In the data rows, the value 128 means zero.
Here are some points, one per row:
[135 168 111 126 185  67 201  95 149 126 115 104 183 208 126 162  91 128
 215 137 196 214  63 131 117 128  85 187 191  62 128 167  69 115 130 137
 138 124  74 120 156  98 165 106 130 115 210 128]
[ 99 121 128 143 152 249 160 115 107 107 157 142 110 100 191 112 105 145
 171 133  88 146 138 102 114  88 150 164 146 111 144  68 133 109 149  84
  87 112 139 126  96 133 151  98 180 179 160 129]
[132 103 127 101 115  94 104 141  93 175 134  85 102 113 114 101 194  68
 140 119 105  97 133  81 124 179 125  77 149 148 115 103 140 104 140  95
 133 167 168 116 134 191 163  94 124 144 173  95]
[110 145  75 204 102 149 143 195 163 150  74  81 119 147  80 109  85 117
 112 119 140 100 124  93 108 142 118 107  72 119 147 183 142 142 140 118
 107  96 142 159 118 150 132 127 160  93 146 159]
[125 156 169  55 119 160  87 133 108 131  77  97 165 122  93  76 158 117
  70  92 121 105 169 100  98 128 130  84 183 140 161 156 105 128 113 141
 121 135  63 170 132 116 129 118 131 141 132 108]
[137 148 178 164  84  73 168 134 119 133 150 153 143  78 111 140 118  94
 164 143 102 109 142 171  92 110 204 102  90 170 138  61 103 182  98 124
 110  70 109 160 141 119 153  84 100 192 147 134]
[171 178 128 106 101 116 140  98 124  81 160 178 160  92 137 149 118 109
 113  92 124 114 143 191 142 183  70 134 102 115 138 107 122 135 124 100
  99 126 101 134  99 149 159 121 147 130  98  69]
[153 117 147 126  77  96 122 145 137  77 169 148 170 167 137  93 145 135
 110 115 143 172 131 119 108 110 145 156  91 151 143  93 103 161 177  90
 113 159 147 133 149 124 148 128 190 182  63 119]
[115 110 120 101 157 136 211 100 149  97 107 164 163 197  99 168 128 144
 195 130 154 118  91 119  99 149 126 104 155 124 113 141 178 125 121 159
 165 114 100  70 193  82  79 130 172  65 150 138]
[ 83  71 184  98 103 161  99 166  92 103 134 165  90  63 109 118  83 162
 164 121 104 187  99 138 102 161 162 138 158 117 144  82 108 168 113 123
 126 160 170 143  93 137 149 117 134 128 100 190]
[171 120 157 115  60 139 119 126 142 142 160 178 199  99 119 131  62 131
 134 133 166 133 142 120 171  94 110 162 161  83 141 113 169 131 157 151
 132 126 199 106  95  97  85 104 130 153 157 135]
[123  83 129 154 154  98 155 123 138 144  77 214 100 191 137 109 172 133
 171 104 129 113  93 109 151 148 123 130 100  92 170 111  88 124 101 124
 183 120 113 143 105  83 148 173 151  53 182 131]
[144 121 177 143 155 130 172  81 133 133 158 119 178 129  92 129  92 140
  99 133  77 130 155 173 124  99 117 109 114 118 163 104 156 104  88 151
 118 189 153 109 112 181 140 162 149 155  94 118]
[111 127 105 148  93 108 250 179 133  57 110 109 102 140 136 143 155  86
 206 127 159  75 128 128 124 148 134 136 116 101 139 174 108 149 131 109
 150 175  89 135 136 132 104 139  51 100 126 132]
[123 138 101  82  96 137  73 122 149 209 128 103 103 134 164 129 107  88
 116 142 118 165 193 111 174 116 173  95 145 155 176 136 110 126 136 117
 129 110 113  91 161 145 149 166 141  72  88 124]
[107 202 115 114 160 177 143 148 125  99 197 120  85  96  83 103 172 182
 148 186  94 147 127 149 175 145 152 205 157 133 157  64 152 162 109 103
  92 140 102 109  97 102 130 106 135 137 153 213]
[147 151 111 121 150 118 150  99  13 173 156 122 112 111  92 132 145  54
  92 129 140 137 122 111 123  89 111 139 121 167  95 137 116 181 178 127
 152 113  97 134 103 126  84 123 116 121 107 128]
[ 83 146 157 146 157 138 153 113 163 119 109 179 104 164 101 165 140 157
 154  82  96 138 116 111 129 127 156 159 156 169 155 253 127  99 155 113
 176 125 181 161 158 138 138 209 114 105 157  80]
[ 58 136  83 213 190 120  74 138 160 107  38 154 177 126 128 108  56  91
 113 154 158 129 110 149 162 106 100 167 144 109 138 164 194 133 161 141
 163 175 127 111 181 105 152 139 129  79 121  70]
[117 119 171 146 114  92  80 108 145 121 128 107 157 125 163 130 153 210
  76  40 124 153 109 124 187  83 136  94 168 115 153  80 186 129 172 152
 171 102 141 143 101 194 148 136 111 100  82 113]
[122  74 138 117 182  65 131 100 166 131  66 164  52 177 122 178 124 190
 105 122 122 114 105 166 155  92 147 124 163  80 158 197 164  94 183  86
 173 141 149 140 199 140 104  95 187  89 143 141]
[219 169  92 102 115 113 111 126 132 136 165  73 119  65 146  92 121 111
 151 212 118 120  79  73  62 123 101  99  80 146  94 147 123 126 107 113
 150 170  83 140 123 124 135 141 118  99 165 130]
[ 58 169 106 135  91 150 133 133 161 108 171 164 152  82 133 195 107 174
  95 171 174 134 149 158  71 121  95 144 145 127 113  71  79 117 188 170
 152 148 134  81 110 120 165  90 123 153 151 164]
[111 170 114 106 147 111 111  72 132 146 129 181 163 133 134  82  99 163
 124 120 164 168 156 167 121 100 125 175 122 115  61 165 147  88 124 241
  95 123 125  85 137 158 119  46 139 111 107  64]
[142 139 139 112 150 129  81 116 191 163 121  86  86 139 142 103 161  93
  99 134 137 122 107 178 112 136 166 103 106 122 131 124 129 145 172 146
 122 135 123  90  54 129  71 154 139 141 135  82]
[181 101 106 170 143 120 152 190 155 116  31 146 104 151  89 131  92 154
  98 148 125 126 122  67 132 121 133 122 138 131 112 116 118 108 126 114
  84  98 151 110 164 166 132 184  76  94 133 100]
[116 116 201 115 108 117  86  99  67 174 130  97 117 142 165 150 165 135
  79 106 126  58 109  84 154 139 158 139  78 163 162 110 113 137 109 143
  62 168 164 152 168 127 118 153 111 122 128 131]
[115 144 179  94 181  90 103 184  72 139 157 120 109 142 143 123 144 106
 126 133 157  89 135 118 147 100 112  54  99 139 122 121 120  68 122 112
  98  97 132 128  91 113 153 153 104 145  70 136]
[174  97  44 139 148 145  77 216 132 212  68  94 142 120 110 147 152 117
 134  82 108  83 127 139 126 125 172 162 161 162 115 139 108  93 129 142
 174 131 145 170 147 149 124 171 157 143  81 124]
[158 136 137 145 144 103 113 146  97 122 163 130 152 144 196 118 144 111
  83  94 120 184 189 182  99 140 126 117 112  87 101 163 152 150 120 178
 127 124 122  87 151 134 116 133 116 147 177 147]
[116 121 171 113  99 140 115  97 119 107 159  66 127 123 130  94 130 103
 119 159 161 136 135 173  79 139  68 197 113 112  98 113 170  82  97 165
 160  50 145 128 164 125 111 119 143  99 126  89]
[149 138  58  99 110 132 135 133 104 120 151  50 117 101 138 130 143  83
 156 159  73 125 111 139 121 142 104  51 101 100 104 122 106 147 150 183
  92 114 125 198 149  50 118 135 106 129 125 123]
[109 182 102 153 162 168 138 139  86 101 187 105  75 130 159 143  89 224
 109 127 108 117 134 101 114 190 155 156 151 120 141  72 108 169  69  89
 180 130 152 118 100  89 119  76 119 185 122 138]
[111  62 135 172 173  95 198 181 178 151 118 140 107  99 108 133 149 132
 139 130 119 119 172  54 159 176  99 123 121 190 131 153 105 103 113 131
 106 145  89 184 127  96  85 131 135 108 123 126]
[109 140 159 118 112 155 125 100 142 171 157 117 172 135 140 104 150 120
  94  98 141 128 125 162 159 122 148 108 132  95  12 127 140 123 111  67
 111 146 137 119 139 109 131 158 107 107 109 134]
[172 107 161 147  63  92 144  88 142 100 119 128 130  99 152 131 126 105
 140 111  53  98 141 117  96 130 102 156 126 163 120 119 107 125 114 118
 120 114 111  61  73  61 153  95  93 163  89 206]
[107  78  64 118 147 214 119 102 114  91 164 137  99  60  90 134 146 198
 125 111 181 155 103 140 138 112 143 144 116 107 156 108 104 152  85 114
 115 116 147  46 142 107 146  98 115 183 140 126]
[164 107  82 133  87 127 101  85  73 123 139  89 117 162 123 153 119 125
 162 178 167 146 180 145 105 141 139 103  94 145  72 136 180 108 112 129
  93 152  48 175  63  96 149 148 111 136 139 123]
[105 120  77  80 139 129  61 136 127 168 114  93 124 173 107 127 111 123
 175 140  80 100 145 118 123 122  53 123  99 149 103 132 107 166 118 122
 101 118 125 154 124 184  83 147  99 146 134 139]
[145 123 157 182 119 158 152 177 171 147  63 197  90 141 156 158 196 110
 139 184 126 116  82  77  98 137  97  84 149 134 154 163 153 158  96  90
 115  99 106 182 151 141 102 142 100 153  90 133]
[ 88  99 105 137  78  99  97 110 128  80 171 179 163 121 155 112 100 115
  71 111 122 133  81 157 170 124 152 131 166 150 141 127 114  79 110 121
 102 108 160 124 112 174  84 122 137 161 149 167]
[163 127 177  84 154 164  88  88 145  86  95 101 136 136 130 131 130  95
  92 115 157 123 166 134 210 110 156 113  87 140 117 155 118 133 125 140
 179 112 173 129 128 181 151 105 145 118  99 143]
Along one direction, these points spread out more than along any other. Take the direction at right angles to it along which they spread out most. Go by this last direction. How far along it is each point below, from 0 to 99? 50 is the average, and the first point above lies past it. One standard deviation of the points above along it is 16.
[219 169  92 102 115 113 111 126 132 136 165  73 119  65 146  92 121 111
 151 212 118 120  79  73  62 123 101  99  80 146  94 147 123 126 107 113
 150 170  83 140 123 124 135 141 118  99 165 130] 28
[116 116 201 115 108 117  86  99  67 174 130  97 117 142 165 150 165 135
  79 106 126  58 109  84 154 139 158 139  78 163 162 110 113 137 109 143
  62 168 164 152 168 127 118 153 111 122 128 131] 29
[117 119 171 146 114  92  80 108 145 121 128 107 157 125 163 130 153 210
  76  40 124 153 109 124 187  83 136  94 168 115 153  80 186 129 172 152
 171 102 141 143 101 194 148 136 111 100  82 113] 58
[115 144 179  94 181  90 103 184  72 139 157 120 109 142 143 123 144 106
 126 133 157  89 135 118 147 100 112  54  99 139 122 121 120  68 122 112
  98  97 132 128  91 113 153 153 104 145  70 136] 29
[137 148 178 164  84  73 168 134 119 133 150 153 143  78 111 140 118  94
 164 143 102 109 142 171  92 110 204 102  90 170 138  61 103 182  98 124
 110  70 109 160 141 119 153  84 100 192 147 134] 41
[107  78  64 118 147 214 119 102 114  91 164 137  99  60  90 134 146 198
 125 111 181 155 103 140 138 112 143 144 116 107 156 108 104 152  85 114
 115 116 147  46 142 107 146  98 115 183 140 126] 70
[171 178 128 106 101 116 140  98 124  81 160 178 160  92 137 149 118 109
 113  92 124 114 143 191 142 183  70 134 102 115 138 107 122 135 124 100
  99 126 101 134  99 149 159 121 147 130  98  69] 54
[122  74 138 117 182  65 131 100 166 131  66 164  52 177 122 178 124 190
 105 122 122 114 105 166 155  92 147 124 163  80 158 197 164  94 183  86
 173 141 149 140 199 140 104  95 187  89 143 141] 70
[123 138 101  82  96 137  73 122 149 209 128 103 103 134 164 129 107  88
 116 142 118 165 193 111 174 116 173  95 145 155 176 136 110 126 136 117
 129 110 113  91 161 145 149 166 141  72  88 124] 36
[145 123 157 182 119 158 152 177 171 147  63 197  90 141 156 158 196 110
 139 184 126 116  82  77  98 137  97  84 149 134 154 163 153 158  96  90
 115  99 106 182 151 141 102 142 100 153  90 133] 34
[171 120 157 115  60 139 119 126 142 142 160 178 199  99 119 131  62 131
 134 133 166 133 142 120 171  94 110 162 161  83 141 113 169 131 157 151
 132 126 199 106  95  97  85 104 130 153 157 135] 70
